rotation ticks, each row followed by its count of ticks:
The counts run from 0 to 519.
[  8   5   5   1 -13  -8 -20  -1   1  27  11  -8   1 -12 -20 -16  11   1
 -12  -4   5  -5  14 -22  -8   8 -16 -12  -2  -4 -16   9  -9 -10   2  -4
   9   1   0 -14  15   4 -32] | 112
[ 11  13  13  -2  -7 -25 -15  -3   1  14   7   0 -12  -7 -18 -16  12  -1
   4 -18   5  -8  -6 -13  -8   7 -13 -14   1 -11  -8   2  -3 -18 -16  15
  12 -17   6 -13  -3 -12 -21] | 438
[ -8   8  -2   9  -5 -12   0  -4  -1  25  -1  -8  -3  -6 -25  -3   8  -5
  -5 -10  -8  -2  10 -10 -10   4 -14   2  11   5 -13   2  18 -10 -13  17
  11  -7  11 -12  12   3 -36] | 459
[  8   5  13   2 -17 -13  -9  10 -20  13 -16   3   3 -17 -21 -16   3   2
   8   0   3  -7   0  -5   4  -4 -14   1   6 -12 -18  -2   0 -13  -4  -5
   6 -27 -13 -16  23  13 -17] | 189
[ -1  17   7   6  -5 -19 -13 -12   0  18  -1  -2 -19   0 -11  -1  16  -4
   0  -7 -15 -12  10  -3 -13   2 -14  -3   1  -5 -12  -2  10 -19 -26  12
  11 -20   4 -22   1  -2 -18] | 132
[  2  13   6   1  -3 -18   1   5  -3  19 -17 -19   2  -9 -34  -9  -1 -14
   6 -12  -4 -17  -9  -8  -4   7 -15   5   5   2  -8   0  16  -8 -10  11
  13 -24  -9  -5   9   7 -17] | 32
[  4   0   5   0 -22  -5  -6   6 -17  17 -18  17   7   0 -11 -10   1  -7
   7  -1  12  -6   8   2   3  15 -20  -4   3  -8 -18   1  -5 -13 -23 -11
  17 -13 -11 -18  13  17 -10] | 185
[  6   7  13   5  -9  -5 -19  -2  -6   9  -2   7 -14 -10  -6  -9  17  14
  -1   0  -7   0  13 -12   4  11 -18  -9   4  -9 -21  -2   0 -16 -16  -9
  14 -15  -9 -33   9   3 -14] | 306
[  2   2   1 -10  -8  -3  -7   3  -3  22   0 -16  12   0  -8  -3  11 -22
  -8 -12  16  -8  -2 -23 -12   4 -21 -11  -2  -3 -13  -4 -12 -16  -8  -1
   9   5  -6 -19   8   9 -30] | 97
[  7   8   8   0 -20  -4   6   6 -10  21 -10   2   2 -10 -24 -14  -1 -14
  -3  -1  16  -9   9  -1  -4  17 -24  -1  -4   3 -16   7   3   5 -25 -15
   8 -19 -12  -6   8  20  -9] | 368
[ -1  13   5  -1 -20 -14  11   1  -6  15 -16  -6  -8   1 -25  -1  -1 -25
   1  -1   7 -10   0   3  -4   7 -15   1   1  -2  -6   0  11  -6 -32   6
   6 -29  -9  -8  -2  12 -14] | 370
[ 16   7  13   1 -12  -5  -8  12  -7  11  -7 -12  -1 -15 -32 -18  -1   0
  -2   2   9 -11  -1 -17   6  12 -16  -1  -1  -2 -11   5   5  -1  -5  -9
   5 -23 -19 -12   9  12 -18] | 206
[  1   8  -3  -2 -13  -6  -1   1 -10  23 -15   0  20  -5 -21 -10  -3 -18
   2  -9   2 -16  14   0  -4  11 -19   7   1   8 -20  10   6  -7 -17  -6
  12  -4  -6  -5  22  20 -14] | 352
[  6   5   7  -1 -19 -11 -15   6  -3  17   5  11 -12  -8 -12 -17   8   5
  -8 -10   9   8   8 -17  -4  12 -15 -17   3 -10 -14  -2  -8  -8 -17   1
   5 -16  12 -18   2  -4 -28] | 278
[ 19  10   3 -15  -5  -5   7   4 -10  19  14  -6   9 -19 -13  -8   9 -13
  -8  -1   7 -13   6  -7 -19   8 -26  -5  -7   3 -13  16   0 -11 -19 -10
  21   1  -3 -10   9  12 -18] | 246
[ 15  13   2 -10 -18 -15   0  -4  -6  13   2  -9 -11   2 -14   5   3 -20
  -4   6  -4 -12   0  -2 -14   1 -15  -1   0  -1   1  18   5 -20 -30  14
  23 -13   5  -7  -5   7 -21] | 237
[  5   0  -1  -7 -17 -16  -8   7 -23  10  -9   7  14 -19 -26 -15   0   8
   3  -5  -1  -5  12  -8   8   0 -13   1   7  -2 -18   2  11 -14  -1  -5
   8 -17  -5 -12  25  12 -23] | 178
[  1  12  -3  -1 -13 -13   2  -6 -11  20 -16  -6  12  -1 -27  -3  -5 -21
   4  -8   2 -18   9   5  -5   5 -16   8   2   6 -14  10  18 -10 -20   3
   9 -10  -2  -3  16  17 -19] | 353
[ -4   4  -2  10  -9  -8  -4 -14   0  18  -5   0 -12   4 -11  11  18  -3
   1   0  -2  -5  11  -3  -1  15 -24  -6   7  -3 -15  -2  16 -14 -26   6
  15  -7  -9 -29   2   8 -24] | 303
[ 24   6   7 -12 -11 -11 -10   4 -13  14  15  -6   4 -21 -11 -11  11   3
  -1   3   5  -9   1 -12 -10  -1 -19 -10  -1  -6 -13   8 -10 -17   1  -7
  21  -2  -8 -19  11   8 -24] | 417
[ 15  10   5 -12 -16 -16   0   7 -20   3   7 -11  -3 -20 -14 -12  11  -7
  -5   0   8   1  -8 -17  -8 -15 -16  -4   0 -10  -9   0  -2 -25  -5   6
   3 -18  -7 -19   9   3 -26] | 83
[-11   7 -14 -13  -9 -18  -3  -3 -12   7 -12  -3  12  -5 -24  -2   2  -8
   0 -14 -13  -6   8 -12   4  -1 -14  -4  10   6 -10  -3  26 -16 -11  10
  13 -16   2 -15  16   8 -27] | 165
[ -5   2   7   1   2   0  -8  -5  -5  17 -10  -8  -1   2  -1   4  20  -6
   1  -3 -11  -7  10  -9  -5   9 -25  -2   5  -3 -21 -10   8 -23 -17  -3
  19  -5 -12 -34  12  10 -16] | 308
[ 10  10   8  -2 -23 -21 -23  -5  -1  15   2  -3 -16   3 -17 -10   8  -5
  -6  -8   8  -2   0 -20  -4   1  -9 -16   1 -13  -5   2  -5 -18 -12  13
   4 -12   5 -13   1  -5 -31] | 105
[ 28  12  14 -12 -12  -4 -18  15 -13  10  -1 -12  -3  -9 -15 -16   0  -4
  -7  11 -11 -12   0 -16  -9  -2  -7  -3  -1  -1  -4  11  -7 -17 -12  -6
  22 -20   3 -10   9   5 -20] | 228
[-10   8  -7  -5  -5  -5  10  -8  -8   6  -9  -3   4  -6 -21   4  14 -12
  -6  -8  -2  -3  10 -11   0   7 -27   1   6   7 -19  -4  26 -17 -20   3
  10  -7 -15 -24  10  12 -21] | 486
[  9   5   5  -1 -14  -1   0   3   1  20 -17 -16   1   4 -28  -1  -1 -17
  -2   2  15 -14  -3 -13   3  21 -22  -4  -1   2  -7   6   9  -2 -22  -8
  15 -11 -19 -13   0  19 -14] | 208
[  2  12  -4 -11  -6 -19  12  -2  -5  18  11 -12   5 -13 -18  -3  14 -21
  -4 -14   9 -11  -4  -8 -20  -3 -23  -6   1   0  -8  -2   7 -16 -17  15
   8  -7   2  -9   2   4 -28] | 259
[  2  10   7   5 -13 -11  -6  -3  -8   0  -2  13 -18 -12 -17  -9  14   8
  -2  -1  -9   6  16  -5   0   3 -18  -4   4  -2 -18   5  19 -16 -26   4
   7 -23  -1 -21   8   0 -18] | 477
[ 24  12   8  -7 -16 -23  -8  -5  -5  11  18   2  -7 -16 -19 -10  12   5
   1  -5  13  -6  -3  -8  -4   8 -19 -13  -2  -9  -9  16  -2 -17 -10   2
  16  -9  -8 -15   1   2 -20] | 422
[ 14   7  14  -7 -12   5 -12  14  -6  16 -19 -10  -2   6 -13 -10   0 -18
  -3   4   4 -12  -6 -19  -4  18 -15  -5   0   0  -5   0  -7  -8 -23 -12
  24 -17  -9 -16   3  13 -11] | 213
[  5  12   2 -12 -18 -11   0  13 -10  10 -18 -16 -11   2 -14  -1   0 -20
  -7   7  -6  -4  -9 -15  -4  -5 -10  -7   4  -2   0  -7   3 -11 -22   6
   9 -32   1 -18   0  10 -26] | 387
[ 13  10  11   0 -19 -10   5   8 -12  17  -3   2   2 -21 -31 -19  -4  -5
  -3   0   9  -8  11  -3  -3  10 -19   1  -3   0 -16   8   5   3 -17 -13
   3 -23 -12  -5  15  16 -12] | 367
[  1  10   7 -10  -1  -2 -10   2  -2   9  -6   9  -1  -5  -5 -16  13  -1
  -6 -13 -12  -8  16 -12  -7  20 -24 -13  -1   0 -22  -5   3 -11 -28 -13
  19 -13   0 -27   7   4  -6] | 146
[  8   9  13   6  -3  -7 -22   2  -3  28   9  -8  -5 -13 -11 -15  13   9
  -6   0  -8  -8  19 -12 -12   4 -17  -8  -1  -5 -24   2  -8 -14  -3  -7
  13  -6   2 -20  18   3 -22] | 123
[ -6  10   5   8 -10 -11 -10  -4  -5  16  -3   6 -17  -1 -14  -3   8  -1
  -2  -4 -12   2  11  -5 -12   3 -12  -3   9  -3 -15  -2  14 -20 -27  18
  12 -17  11 -20   5  -1 -27] | 465
